In the rows, zero is written as 128.
The rows of T fall into a few groups, and each row is roughly a mix of its group's hidden directions.
T (175 x 10):
[[180 170 120 135 132  98 123 136 142 163]
 [114 154  74 118 114 124 158 165 105 117]
 [ 65 112  95 137 134 160 136 138 145 130]
 [191 142 149 144 116 135 137 112  94 147]
 [155 115  84  88 122  89 105 140 112 121]
 [185 111 168 114 163 137 122 117 133 134]
 [155 155 110  99  95 117 151 160  90 131]
 [144 126 169 170 157 101 113 147  95 127]
 [154  84 125  89 155 149 127 114 145 161]
 [110  95 172  83 124 129 108 153 133 152]
 [121  87  95 158 117  93 108 134 125  90]
 [ 63 137 103 137 123 134  99 114 132  98]
 [155 100 138 155 122 135 183 165 133 123]
 [164 111  88 102 130 176 120 132 104 139]
 [155  98 112 131 106 110  73 143 120  98]
 [127 115  73 103 135 109 128 100 165 153]
 [144 159  96 107 115 133  77 111 117 160]
 [128 136  93 154 129  80 170 129 131 158]
 [133 143 152 121  98 104  94 128  88 171]
 [158 134 140 116 143 126 178 116  86 162]
 [162 156 158 181 109 137 140 130 114 152]
 [183 142 100 121 121 170 136 139 100 133]
 [166 161 166 112 122 133 128 124 134 179]
 [ 99 135 159 117 149 108 133 105 109 185]
 [127 164  91 117 143 159 162 171 127 121]
 [135 144 137 138  96  75 100 111 125 166]
 [143 174 141 131  92  97 157 146  98 139]
 [179 135 140 169 127 132 173 136 147 136]
 [121 132 110 181 115 110 172 163 126 135]
 [175 175 125 149 111 141 157 155 120 129]
 [109 114  83 147  75 124 146 131 123 100]
 [115 119 123 155 128 199 104 118 112 127]
 [ 89 147 109 165  99 146 144 166 133 107]
 [150 121 142 151 135  81 144  87  97 153]
 [135 150 121 119 103 160 115 187 158 118]
 [149 143  86 119 103 132  95 164 134  91]
 [124 159 166 118 116 178 131 132 168 115]
 [101  91 123 151 136 101  93  89 103 138]
 [116 102  88 136 124 147  73 122  99 118]
 [178 171 124 129 111 151 153 160 125 123]
 [155  96 105 134 104 109 105 109 170  97]
 [104 120  97 172  98 144 138 168 142 107]
 [129 153  70 121  98 121 112 155 144 101]
 [144 124 154  82 163 130 140 104 117 170]
 [122 121 133 137 123  88  64 158 140 127]
 [129 125  74  83 141 163 121 109 120 119]
 [154 140 129 151 121  91  99 185 124 120]
 [154 159 149 169 107 137 139 164  96 114]
 [139 105 167  88 129 176 149 114 141 121]
 [148 119 139 132 135 131 175 183 115 100]
 [175 122 160  86 128 167 126 139 136 139]
 [161 121 155 146 147  82  95 137 160 139]
 [159  91 167 125 131 125 118  83 156 140]
 [160 125 146 154 121 105 171 132 150 172]
 [153 114 157 160 144 101 162 157 161 116]
 [104 107 107 109 156 135 185 108 131 104]
 [150 103 165 120  81 154 131  97 113 146]
 [185 138 116  83 128 147 132 122 103 108]
 [ 69 114 119 120 130 129  87 101 109 109]
 [ 94 131 135 111 135  72 101 114 140 162]
 [173 132 188 109 147 136 123 123 107 131]
 [145 112 124 123  99  84  70 117 123 141]
 [ 71 117  78 146 125 135 121 125 151 116]
 [155 145  99  84 129 163 118 101 125 160]
 [124 114  94 144 125  98 125 107  68 146]
 [154 122 109 158 142 139 171 157 169 144]
 [122 117 172 130 131 156 148  74 112 148]
 [132 102 147  79 160 132 114  93 113 157]
 [147 113 105  66 141 110 117 111 112 100]
 [111 109 119 181 149 118 161 144 119  90]
 [ 92 117 100 144 115  90  75 126 126 128]
 [125 143 138 167 116 122  60 112 129 130]
 [133  80 157 121 149 144 136  79 111 145]
 [145  89 149 164 112  93  96 125 100 120]
 [128 128 124  81 124 107  85 101 145 166]
 [ 92 126 112 140  84 136  92 138 116  87]
 [124 132 155 151 154 169 177 145 109 112]
 [109 125 117 103 122 109  67 107 139 161]
 [149 110 136 131  97  77  85 117 106 134]
 [103  86 132 169 162 114 156 124 119 104]
 [ 84  94 151 118 145 134 167 132 126  91]
 [133 150 185 142 143 133 159 103 153 151]
 [101 138 131 143 174  74 125 118 137 154]
 [ 71 148 106 125 145 100 153 120 123 160]
 [140 110 150 127 138 139  70 106 129  84]
 [116  88 174 117 123 143 134  78 137 129]
 [ 95 164 130 101 152  92 117  86 132 139]
 [ 88 116 113 108 139 133  76  92 140 110]
 [133 157 131 114  84 103 121  98 145 174]
 [121 126 145 151  90  85 114 115  92 162]
 [119 158  87 150 125  90 114 170 143 117]
 [162 163 135 171 115  91 132 134 134 159]
 [105 100  97  73 145 155 147 115 121 120]
 [174 117 128 122 108  81  92 122 100 136]
 [ 97  99 142 102 119 172 159  96 131 114]
 [ 86 105  93 146 126 140  76 128 117 115]
 [145  90 124 101 158 117  73 122 144 116]
 [ 99  88 147 117 127 163 176 130 117 108]
 [131 112 128  84 120 149  66 140 130 144]
 [126  71 141 115 129 105  90  95 120 142]
 [119 192 108 144 112 130 158 146 106 137]
 [144 153 120 127 139 138  98 179 173 109]
 [ 91 109 162 156 129  80 154 127 143 135]
 [125 103 159 124 151 130 130  64 102 128]
 [127 149 139  99  95 108  82 104 101 103]
 [134  87 120 141 132  67  94 122 133 129]
 [166 127 144 179 130 148 136 144 149  90]
 [ 99  81 144 123 131 119 109 114  74 135]
 [132 124 150 156 117 130 192 156 107 118]
 [195 135 132 131 114 122 120 113  86 137]
 [123 142 132  90 137 183 165 115 151 137]
 [119 176 125 130 108 184 135 124  97 131]
 [131  86 154 129 126 106  82 116 166 115]
 [149  93 149  84 134 174 138 133 147 146]
 [155 180 154 162 105 121 148 152 134 120]
 [121 132 141 112  59  94 115 125 124 111]
 [151 114 125  90 162 120 149 104 138 177]
 [136 139 126 172 101  87 119 164 136 160]
 [ 93  92 129 106 147 106  97  88 119 108]
 [ 92 125  99  85 134 125 115 153 155  91]
 [168 107 114 108 114  95  84  96 131 116]
 [ 98  92 149 100 112 161 153  92 134 112]
 [129 129  89 149  79 105 102 135 137  94]
 [ 62 119  93 130 140 121 126 147 154 118]
 [136 144  77 142 138 129 121 139  70 143]
 [129 105 148 174 126  81 127 160 153 122]
 [ 74 122 160 127 150 130 158 115 166 129]
 [149 113 135  84 171 139 126  97 148 159]
 [110 107 156 165 136 130 183 115 142 103]
 [127 152 103 145  61  99 128 122 130 138]
 [153  92 105 183 103 133 148 145 138 132]
 [ 90 111 112  82 159 119 159 122 156 120]
 [160 156 142 165  83 103 112 146 108 129]
 [145 138 158 124 154 186 134 148 161 117]
 [ 92 125  87  98 135 168 159 135 136 110]
 [126 126 115  82 123 160  90  95 129 159]
 [135 133 114  79 102 153 150 168 136 100]
 [ 85 147 104 185 119 126 125 155 137 129]
 [125 161 149 115 102 148 180 111  97 142]
 [147 163 166 128 106  97 141 134  81 133]
 [153  82 140 103 155 134  80 121 137 113]
 [138 129 118 107 150 149 192 131 144 159]
 [112 115 158  97 169 148 145  96 138 161]
 [152  94 148 112 112  91  78 116 116 141]
 [104  79  98 128 123 124  80 120 130 103]
 [ 95 106 170 128 137 100 144 122 167 159]
 [155 110 102 176  99  90 136 148 126 117]
 [121 156 150 156 120 158 186 139 108 131]
 [ 93  80 148 130 142 142 137 137 141  80]
 [102 141 179 121 149 141 159  95 145 104]
 [103 152  80 142  94 115  98 149 112 108]
 [114 131 144 167 101 100 111 136  83  95]
 [ 93  86 100 129 133  81 106 109 126 131]
 [ 89 154 131 109 142 110  82  86 131 125]
 [127 134  94 179 109 118  89 135  94 125]
 [178 149  84 105 158 123 132 126 151 134]
 [178 148 153 136 146 148 163 153 155 139]
 [100 140  96 119 113 133 102 178 154 100]
 [104  97 102 117 118  95  87  92 108 120]
 [154 119 158 156 140  79 105 104 120 157]
 [167 143 138 137  78 169 140 142 124 107]
 [113 114  73 120 124 166 123 120 103  92]
 [165  86 139 118 141  99  93  95 111 125]
 [128 177 129 134 136 164 174 127 103 148]
 [125 110 104 146 116  72 153 123  98 158]
 [105 167  79 134 114 152 142 146  94 121]
 [ 93  78 138 133 143 141 138  77 128 128]
 [117 127 113 100 135  90  94 105 151 174]
 [142 151 158 173 122  89 165 144 127 138]
 [167 137 105 125 131 119 118  97  73 103]
 [112 101 116 169 104  77 128 156 126 144]
 [156 146 188 146 134 138 115 139 105  97]
 [191 134 156 130 152 116 105 139 120 156]
 [104  90 114  86 151 137 103  95 118 106]
 [ 99 179 108 167 142 123 162 132 127 141]]
One row of each group comes first, with its name. Which group is each row after those in?
[119 136 143  73 159 143 115 108 140 169]
<19>
[176 141 186 131 127 132 138 146 101 126]
<72>
[104 135 135  98 119 139 124 175 180 114]
<121>
[109 120 129 152 143 128  82 136 184 107]
<137>
[166 146 134  86 125 139 107 129 134 181]
<60>

[ 76 102 104 163 151 126 129  99 115 143]
<121>
[126  81 143 142 156 109 131  80 111 151]
<137>
[157 129 148 110 173 124 162 148 160 100]
<60>
[165 178 108 129 116 136 161 162 126 114]
<121>
[147 146  57 113 129 143 142 115 107 131]
<60>
[104  70 167 132 128 128 157 140 150 128]
<60>
[ 78 139 110 167 143 155 144 147 154 111]
<72>
[140 159 146 114 151 135 184  98 121 102]
<121>
[158 150 110 124 120 147  73 169 128 115]
<137>
[ 91 161 114 127 143  79 119 132 116 166]
<19>
[ 92 150 139 123 123 105 145 167 178 114]
<121>
[128 140  73 123 131  82  92 144 123 134]
<60>
[ 81  87 159 117 121 153 102 129 125 102]
<60>
[153  90 130 130 155 162 129 135 147  77]
<19>
[174  98 118  91 131 101 123 103 128 160]
<72>
